A: 10 8 52 -43 -24 -53 84
Z: 15 8 -43 -44 -24 -53 84
Y: 15 8 -42 59 9 42 -5
tail: 8 -43 -44 -> -24 -53 84
tail: 52 -43 -> -24 -53 84
tail: -44 -24 -> -53 84
tail: 59 9 -> 42 -5
tail: -43 -24 -53 -> 84
tail: 8 -42 -> 59 9 42 -5
tail: 15 8 -42 -> 59 9 42 -5

P: -76 38 8 -63 -20 31 11 20 8 26 3 -78 -9
R: 51 -72 -42 37 -20 -28 -44 -54 -36 -59 -34 52 -20
B: 13 21 20 13 19 19 19 20 16 20 17 12 17
T: 12 -32 -26 13 18 19 19 19 15 20 18 13 16
N: 13 -32 17 13 18 -7 -12 -11 -13 20 17 12 17
H: 68 -74 -38 51 -4 -64 -41 -53 -33 -59 -30 68 -14
G: -72 45 13 -58 -15 38 17 27 16 33 10 -73 -3
W: -75 39 8 -62 -19 32 12 21 9 26 4 -77 -8
S: -6 -32 -26 -9 -20 -29 -26 -28 -23 -29 -23 -6 -21
U: 13 20 17 14 15 20 18 19 20 19 18 12 18
K: -39 -5 -15 -35 -23 -7 -13 -11 -13 -9 -16 -40 -19
tail: 33 10 -> -73 -3
tail: -7 -13 -11 -13 -> -9 -16 -40 -19
tail: -32 -26 -9 -> -20 -29 -26 -28 -23 -29 -23 -6 -21
tail: -32 17 -> 13 18 -7 -12 -11 -13 20 17 12 17
tail: 18 19 19 -> 19 15 20 18 13 16
tail: -20 -29 -> -26 -28 -23 -29 -23 -6 -21
tail: 17 14 -> 15 20 18 19 20 19 18 12 18

L: -35 10 -6 5
M: -35 10 -5 5
V: 7 14 -4 5
E: 6 9 -5 5
tail: 9 -5 -> 5
tail: 6 9 -> -5 5
tail: 14 -4 -> 5
7 14 -4 5 -> V
tail: 7 14 -> -4 5
-35 10 -6 5 -> L

mupo: -15 3 11 10 -13 38 -13 18
Ratul: 61 70 -26 -66 -68 45 71 -72
Vuzof: 61 70 11 11 -13 38 71 -72
zav: 13 16 -16 -13 -17 18 17 -12
Belo: -15 -18 17 18 13 -2 -20 25
Paz: -23 3 11 11 -13 38 7 -5
mogod: -21 -26 24 26 22 -5 -19 25
tail: -66 -68 45 -> 71 -72
tail: 3 11 10 -> -13 38 -13 18
tail: 3 11 11 -13 38 -> 7 -5
tail: 13 16 -16 -13 -17 -> 18 17 -12
tail: 22 -5 -> -19 25
tail: 11 10 -13 38 -> -13 18

sinok: 23 -7 -40 35 15 -20 -61 6
fisof: -18 -70 -12 10 40 22 15 59
ritiv: 11 37 24 -18 32 25 -37 21
Kotif: -49 -37 -30 32 92 43 -14 83
Zed: 1 -46 19 4 23 -8 31 -68
gesa: -67 20 -22 -19 17 52 -37 30
kazak: -49 -36 -30 32 92 52 15 44
mopa: -29 -44 -9 -21 65 -29 14 59
tail: 1 -46 19 4 23 -> -8 31 -68
tail: -49 -37 -30 32 92 -> 43 -14 83
tail: 1 -46 19 -> 4 23 -8 31 -68

Gogi: 31 -44 -29 -1 36
Sules: 64 -48 -61 -39 54
gor: 62 -46 -54 -44 52
zatu: -50 33 46 38 -40
Ter: 35 -45 -51 8 40
memaf: 66 -50 -57 -42 57
nulal: 68 -56 -61 -37 60
luga: 53 -54 -61 0 48
Dit: 68 -61 -63 -33 62
Led: 57 -56 -64 -4 55
Fomo: 62 -42 -54 -44 52
zikip: 62 -43 -54 -44 52
tail: -61 0 -> 48
tail: 68 -61 -63 -33 -> 62

Zek: -32 -27 -20 -41 -25 -26 -31 -22
nazom: -9 -13 -17 -2 -14 -11 -9 -18
vad: 19 18 16 21 -26 -26 18 18
rufe: -46 20 -10 31 -2 4 12 21
kene: -1 -8 -15 11 -9 -6 -1 -17
boka: 6 -3 -12 22 -5 -32 -45 -15
nufek: -48 -32 -14 -74 -28 -32 -46 -15
meti: 12 1 -10 31 -1 4 12 -13
Dul: -49 -14 -17 -2 -14 -33 -47 -15
nukin: 20 20 12 20 16 10 15 21
tail: -25 -26 -> -31 -22
tail: -13 -17 -2 -14 -> -11 -9 -18
tail: -32 -46 -> -15
tail: -10 31 -1 4 12 -> -13
tail: -14 -74 -> -28 -32 -46 -15

